Each row of Z is roughly a mix of the hidden directions of one of 4 groups.
Z (128 x 10):
[[ -5  25   0  13  -3 -16  -7  -5 -17  10]
 [-15 -16 -18 -17  12  12   9  -6   7   4]
 [ -8  24   8   8  10 -16 -10   5 -17   2]
 [-10 -24 -16 -15  -1  -2  13  -1  11 -10]
 [  7  12  13  -7  -9  11 -20   5   9  21]
 [ -4 -23  -7 -23  10   1  16   8   3  -6]
 [-19   2  -3   3  -5 -24  -8   3 -20   9]
 [-14 -18 -12 -11  17  12  17  -1   7  -5]
 [-13 -22   0 -13   5  16   4  -3  19  -8]
 [ 10   8  -6  31   4   1 -10 -15   4   0]
 [ 15 -19   3  -9  -8  19  -7   4  19  -4]
 [ 32   7   0   6 -13   9  -4 -10  11  -4]
 [ 30  -8  12   1  -2   2   6   8  13 -13]
 [-13  -1  -4   6  10 -16  20   8   1 -22]
 [ -2   6 -11  17 -16   7 -22 -19  -1  -1]
 [-19   8  -3  11   3   9 -13   2  -3  27]
 [ -3  10  22 -15  -8   5 -14  15  -5  13]
 [ -7  20   0   4 -21   2 -15 -11  -2  17]
 [-10 -23 -11  -1  10  -6  21   1  -3 -14]
 [-15  14 -16 -14  15 -18   8  10  -2   2]
 [  0 -20  -9  -5   3 -17  21  -5   4 -17]
 [ -3   9  15 -15  -6   8 -17  11   3  23]
 [ -5 -11  -2 -13   8 -17  20  -1   7 -20]
 [  1   0  -7   7  -1  19 -15 -12  25   8]
 [  4   1  12 -29  -2   1  15  10 -16   1]
 [ -1  13   2   8   0 -33   7   8  -3 -11]
 [ 22 -15   9 -10  -3  -1  21   1  -9 -12]
 [  1   4  16  -8 -21   8 -14   2  22   5]
 [ -2  -7   1 -19  -4 -17  13   8 -22 -11]
 [  2  -3 -10 -16  -4  -4  16 -12 -23 -15]
 [  6 -23 -12 -21  -9   5  10  -3  14  -1]
 [-17   1 -17  12  17  -3   3 -15 -18   0]
 [ -7   0   0  -9 -17  19 -13   7   4  23]
 [ 19  -9  15  23 -15  -1  -1  -7  -2  -8]
 [ 10  -2  -2 -16  -3 -20  18   9   3 -19]
 [-18  17  -2  10   8 -19   3  -8 -18   2]
 [ -2   1  10   4 -11   1  -3   6 -36   2]
 [  0 -30 -12  -5   5   8  13 -13  -4  -4]
 [-15 -16 -20   9  11   4  -7  -9  14 -11]
 [ -8 -21   3 -20   0  12   6   4  20  -6]
 [ 29   9 -11  16   5   5   1   7 -11   6]
 [-20   2  -9  15  10 -23   3  -1 -12   7]
 [ 22  12   5  20  -9   3  -8 -12 -11   8]
 [-15 -13  -8 -12   5 -14  20   6  -9 -15]
 [ -6 -14   1 -17   3 -11  20  13 -15  -8]
 [-13  28  -6   4  -5  -8  -1  -4 -10  19]
 [-15  22  20   3   2 -16   3   6  -9  -7]
 [ 10 -23  -4   6  10  -2  15 -15  -6 -18]
 [-15  14   0  21  22  -8  -4  -9   7  -1]
 [-16 -11  -6 -13   4 -16  17   8  -9 -16]
 [ 20  18  16  -4 -11   5   3  -3 -17  10]
 [-29  -5  -8 -14   6 -11   8   8 -12   1]
 [ 16 -19  -9 -10  -9  15  -5  -4  20   7]
 [-11   7   2   8  11 -18  12  11 -16 -19]
 [-24 -18 -22  -8   4   2   0  -6   1   8]
 [  4  -6 -15  15  -8  21  -3 -23   3   1]
 [-25 -16   3  -8  13  -7  14  12  -1   1]
 [ 18 -14  -6  19  10   1  -4  -7 -15 -15]
 [  6 -25   3  -8   6  14  11   3  14 -16]
 [  6 -13 -14  29  12  -1   2 -10   3  -7]
 [  5  19  11  25   4 -14 -12   5  -8   4]
 [ 10  11  21   0 -22 -15 -14   3   0  -1]
 [ 17  -2   0 -11   2  29   0  -3  18  -4]
 [-18  15   7  16  13  -8 -16  14   1   2]
 [  9 -28  -7 -11   4  18   4   3  10  -7]
 [-12  -2  -3 -14  10 -21  20   5   7 -14]
 [-11   2   4  24  23  -6  -3  15  -7  -3]
 [ 11  21   9   3 -11   8 -21  -2   7  13]
 [ -6  13  -2  -5 -23   9 -17  -8   5  19]
 [ 11   8  -1  29   7 -14  -3  -7 -13  -5]
 [ 15  14   9  -4  -8  -8  -2   0 -29  -8]
 [-19  -1  -3   6   0 -28  -2   2 -19   3]
 [  3   2 -16  27  -1 -16  -5 -14   5  -9]
 [ 30  -4  -2  -2 -11  17  -7  -6  11   7]
 [ -4 -18 -20  17   3  -3  14 -11  -5 -13]
 [-13  -2   5 -11 -12  18 -10  -4  25   7]
 [  5  28  17   4 -10   1 -16  -5  -3   9]
 [-16 -21 -13  -3   8  19  -3 -13   7  -5]
 [ -3  -8 -24 -14  -1  20  -1  -2   2  18]
 [-17 -19 -17 -11   7   8  -4   6  -6  17]
 [  7   5  16  18   9   0   3  -9  20 -18]
 [ -9 -23 -27   2   5   5  -1  -7  10   0]
 [-16   6   4  -4   9 -26   8   6 -19  -4]
 [-18  -4 -10 -12  -6  10  -1   9  -6  27]
 [-20 -14  -2 -20   5   1  -4  18   1  14]
 [ -7   6   9 -16 -13 -21   8  -2   0 -21]
 [  9 -10  12  15 -13 -22   9  -3  -1 -17]
 [-17   0  11 -21   1  -5  -7  23   5  11]
 [ 25  16  -1  10 -11   9 -15  -8  11   1]
 [ -6 -20  -7  -7  -4  20   7  -6  22   5]
 [  5  13  11  23 -14 -10 -17   2  -9   7]
 [-13  -1  -6 -26   4  12  -6   5 -16  13]
 [  3   6 -18  15   0  11 -10 -26   9  -5]
 [ -2   1   0 -15   3 -21  19   7 -18 -12]
 [ 20  -7  -3  15  19  -6  10   6 -12 -14]
 [  4 -19  -1 -20  -4  -8  21   4  -5 -14]
 [-14   4   5 -30  -8 -10   3  15   2  -1]
 [ 16  12   7   9 -10 -24  -1   0 -18  -1]
 [ -1  27   3  15   6  -6 -20  -8   8   2]
 [ 13   2  21   0  -9 -12   2  17 -19   9]
 [-12 -21 -10 -20  -3  17  -3  -4  11   3]
 [ 14 -12   1 -18 -12  -5  13   3  11 -20]
 [ 13  -9  -6 -20 -18   9   1 -11  18   4]
 [  6  13   9  30   3 -14  -8   5  -5   5]
 [-21 -20  -3 -12  13  10   9 -10  12  -4]
 [  2  16  18 -14  -7 -16 -13  13 -10   5]
 [-20   9  -4  21   3   8  -7 -22  -3  -1]
 [-18 -17  -7 -18   3 -16   1  13   7 -10]
 [ -2   7 -11  28   1  -7 -18 -11  11  -2]
 [ -6 -19 -12 -26  -2   3  15  -1   6  -8]
 [ -7  -5 -16  20   6  14  10 -14  16  -2]
 [ -8 -25   4 -12  11  -5  14  16   9  -5]
 [ -1 -21  -2 -18 -11  21   8   0  12   4]
 [-12 -24 -16 -15   2  -1  12   3  14  -3]
 [ -8 -14 -16  -6  -5  22  -2 -13  17   0]
 [ 17   1  10   0  12 -15  18  18  -4 -11]
 [  4  20  10   2  -7 -26  -2   7 -15   5]
 [-11   7   7 -25  -9 -13   9  12 -15  -4]
 [-19  -2  -5  13   8 -27   4  -2 -13   1]
 [ -2  23  -5  -3   6  -1 -15 -11  25   1]
 [  5  13   0  16  -2  15 -21 -12  14  10]
 [  0   3   1 -30 -13   4  -5  15 -13   8]
 [  3  14  14  26   4 -14  -8  -5  -8 -12]
 [ 11  -9   3 -17 -22  20  -3   7   3  10]
 [  9  15   9  19   4 -20   2   2 -17  -8]
 [ -8  12  -2  24  11 -11   0 -13 -19  -7]
 [ 10  26   8  11  -7 -19  -3   6 -12   8]
 [ 15 -14 -26   5  -4  11  -5 -13  11  -3]]
One row of each group comes first, with its name. Which group is each row after those in?
[-12  -1   4 -20 -16  13  -6  -1  20  12] => <78>
[ -7 -10 -12 -29 -13   1  11  -3  -8   5] => <119>
[-18 -10 -18  -5  17  15   1  -8  -3  14] => <79>
[ -6   7  16  -8  -2  -9 -14  20  19  12] => <132>

[ -9  10  16 -15   0  11 -13  14  15  14] => <132>
[ -2  25  14  19  -4 -16  -1  -4  -9  -3] => <78>
[  3 -22 -11  -5  14  -1  20 -11  -4 -15] => <79>
[ -5   6  22 -17 -14 -20   2   9   5  -2] => <78>
[ -4   2 -12   2  13 -15  18  -2 -26  -1] => <78>
[ -5  27   5  19  -8  -9  -7  -9 -11   7] => <78>
[ -8 -11  -5  20  16   2   2   3  26  -5] => <119>
[  4  20  -4  -3   0  21 -20   4   7  15] => <79>
[-17  -5  -6  16  20  10  -9   9   3  17] => <119>
[-12 -19   9 -19   7   0   5  20   6   8] => <119>
[ 15   0  22 -10 -18  15 -11   2   2  -7] => <79>
[  7  -7  -6 -22 -20  10  -1 -15  11  11] => <119>
